(in the rows, 128 means zero)
Families of rows that turns and mirrors carry onto each other, the same ones carrying the whole set onto itself: the rest of each named row's family, in list order
3 families of 5 rows
K_908: [178 125 157 107 100 145 112 117 123 108 115 109 131 130 115 111 138 142
 143 115 132 142 101 136]
K_358: [128 108 125 132 119 122  99 151 130 119 103 119 166 151 137 115 124 128
 129  96  99 122 145 140]
K_968: [178 121 160 106  94 147 105 121 120 105 120 108 134 124 116 114 135 144
 140 122 130 144 110 143]
K_504: [127 103 125 127 114 121 103 148 120 120 104 124 165 150 132 116 121 130
 131  99 102 117 139 143]
K_974: [177 123 160 108 102 143 110 119 117 102 117 117 132 128 115 114 140 140
 143 117 128 147 106 145]
K_107: [150 129  99  91 117 127 124 151 157 100  93 118 112 122 134 122 144 110
 140 140 117 106 146 115]
K_454: [152 138  94  98 118 123 128 150 159 104  96 112 110 132 132 119 140 107
 144 133 117 110 147 118]
K_916: [158 134 137 123 131  82 122 131 138 111 137 115 142 106 130 120 111 104
  92 152 126 131 124 122]
K_647: [144 109 152  94 140 163 132 135 136 116 151 110 145 110 141 130 106 134
 132 140 115 138 146  99]
K_644: [155 136 137 123 135  83 127 134 143 111 136 115 141 102 130 115 122  97
  95 150 123 136 125 125]
K_651: [135 112 152 102 143 164 131 136 137 116 153 107 148 117 136 123 110 134
 130 136 119 143 148  95]
K_930: [143 111 152 100 143 163 130 138 141 108 148 109 147 109 139 132 104 133
 124 136 119 139 140  94]
K_146: [157 137 140 125 131  82 118 134 136 105 138 121 136 107 129 118 119 101
  95 154 128 137 130 126]
K_326: [135 104 129 128 117 115 101 144 129 123 100 119 170 147 138 118 121 127
 126  98  95 117 140 140]
K_426: [148 135  97  98 114 126 127 151 159 104  93 107 111 123 130 115 144 108
 138 138 121 106 141 114]

Which other rows belong to the same family as K_908? K_107, K_651, K_146, K_326
Which other rows belong to the same family as K_916? K_358, K_974, K_647, K_426

Families of rows that turns and mirrors carry onto each other, the same ones carrying the whole set onto itself: the rest of each named row's family, in list order
8 families of 4 rows
K_954: [149 145 127 126 129 144 105 118 156 122 143 124  97 150 150  77 128 163
  95 139 153 144]
K_976: [136 129 121 127 130 158 137 141 101 134 150 143 145 131 143 147 109 107
 125 133 126 118]
K_59: [130 122 125 108 126 160 134 150 115 151 141 135 146 127 145 142 101 103
 124 129 142 133]
K_587: [142 141 126 117 136 136 116 115 142 126 133 126  96 154 169  76 132 173
 109 142 143 133]
K_732: [119 146 113 122 152 170 110 129 107 127 118 130 132 139 125 126 141 152
 114 151 152 141]
K_487: [160 145 144 130  97 124 144 147 153 145 159 128 106 153 163  92 117 118
 117 138 153 128]
K_180: [121 139  97 125 155 166 109 125 116 120 135 133 134 142 116 129 130 148
 126 146 160 145]
K_591: [154 156 124 116 113 137 122 129 139 125 135 126  79 157 160  82 134 162
 111 134 154 139]
K_768: [160 146 137 122 105 125 143 137 151 137 163 132 117 148 172  93 104 109
 131 130 132 124]
K_824: [153 152 124 125 131 137 109 126 146 114 134 133  87 146 163  78 135 163
 121 134 136 146]
K_118: [115 146 105 132 148 168 101 121 127 112 133 129 128 125 125 130 142 140
 127 142 144 149]
K_455: [146 130 144 115 105 122 147 139 156 150 146 125 120 143 180  95 108 112
 130 138 143 131]
K_263: [108 144 111 123 137 161 102 113 126 118 142 127 135 137 122 131 139 148
 108 156 150 150]
K_843: [161 149 124 126 121 137 120 120 143 115 135 125  91 161 151  73 129 158
 115 139 156 144]
K_599: [119 137 107 120 160 173 100 120 126 128 141 130 130 134 122 117 134 155
 105 145 152 140]
K_288: [146 148 117 122 118 129 118 117 160 125 141 126  88 146 153  83 126 166
 117 146 161 147]
K_343: [161 131 140 104  97 138 146 142 145 147 145 131 108 141 169  99 103 108
 116 122 141 129]
K_521: [108 146 106 125 145 167 108 127 116 128 133 123 132 132 126 137 127 146
 132 146 167 145]
K_410: [168 140 126 116 101 123 146 145 145 148 148 148 118 143 181 104 108 124
 132 123 138 134]
K_758: [154 156 109 128 130 134 114 117 159 125 149 139 109 151 161  82 135 170
 118 139 149 144]
K_936: [132 148 113 141 143 174 107 111 108 119 133 132 139 130 128 119 140 154
 113 150 147 143]
K_351: [127 135 129 119 128 161 144 145 111 148 138 133 155 135 134 141 118 101
 125 147 146 124]
K_473: [129 121 123 125 139 164 140 147 101 151 148 144 138 128 134 143 118 118
 128 141 149 115]
K_771: [164 129 135 118 100 121 153 141 143 147 153 140 100 144 169  99  98 131
 119 136 144 124]
K_801: [168 137 143 124  98 131 156 144 146 136 146 131 108 151 162  87 108 115
 127 130 149 133]
K_844: [163 133 141 108 106 128 146 130 152 141 155 127 108 137 175  98 101 112
 125 138 139 121]
K_142: [141 135 124 125 112 165 142 132 104 143 135 136 151 120 145 139 117 100
 134 137 139 133]
K_91: [117 148 107 115 153 170 107 125 128 118 135 127 131 130 124 130 145 147
 110 150 141 146]
K_258: [133 121 116 121 135 160 147 152 109 142 143 145 146 133 131 143 111 112
 134 134 146 131]
K_913: [135 129 126 113 131 152 133 150 107 141 143 135 149 133 143 152 110 104
 114 141 130 127]
K_204: [150 145 131 124 133 138 111 121 155 115 136 122  91 139 163  82 122 170
 110 143 144 145]
K_292: [131 117 130 111 117 156 141 144 103 143 141 149 137 127 141 149 118 112
 116 141 130 128]

Which other rows belong to the same family as K_913? K_844, K_91, K_204
Which other rows belong to the same family as K_976? K_768, K_824, K_118
Which other rows belong to the same family as K_351? K_732, K_288, K_771
Which other rows belong to the same family as K_343? K_954, K_59, K_599
Which other rows belong to the same family as K_410? K_758, K_936, K_142
Which other rows belong to the same family as K_180? K_843, K_801, K_258

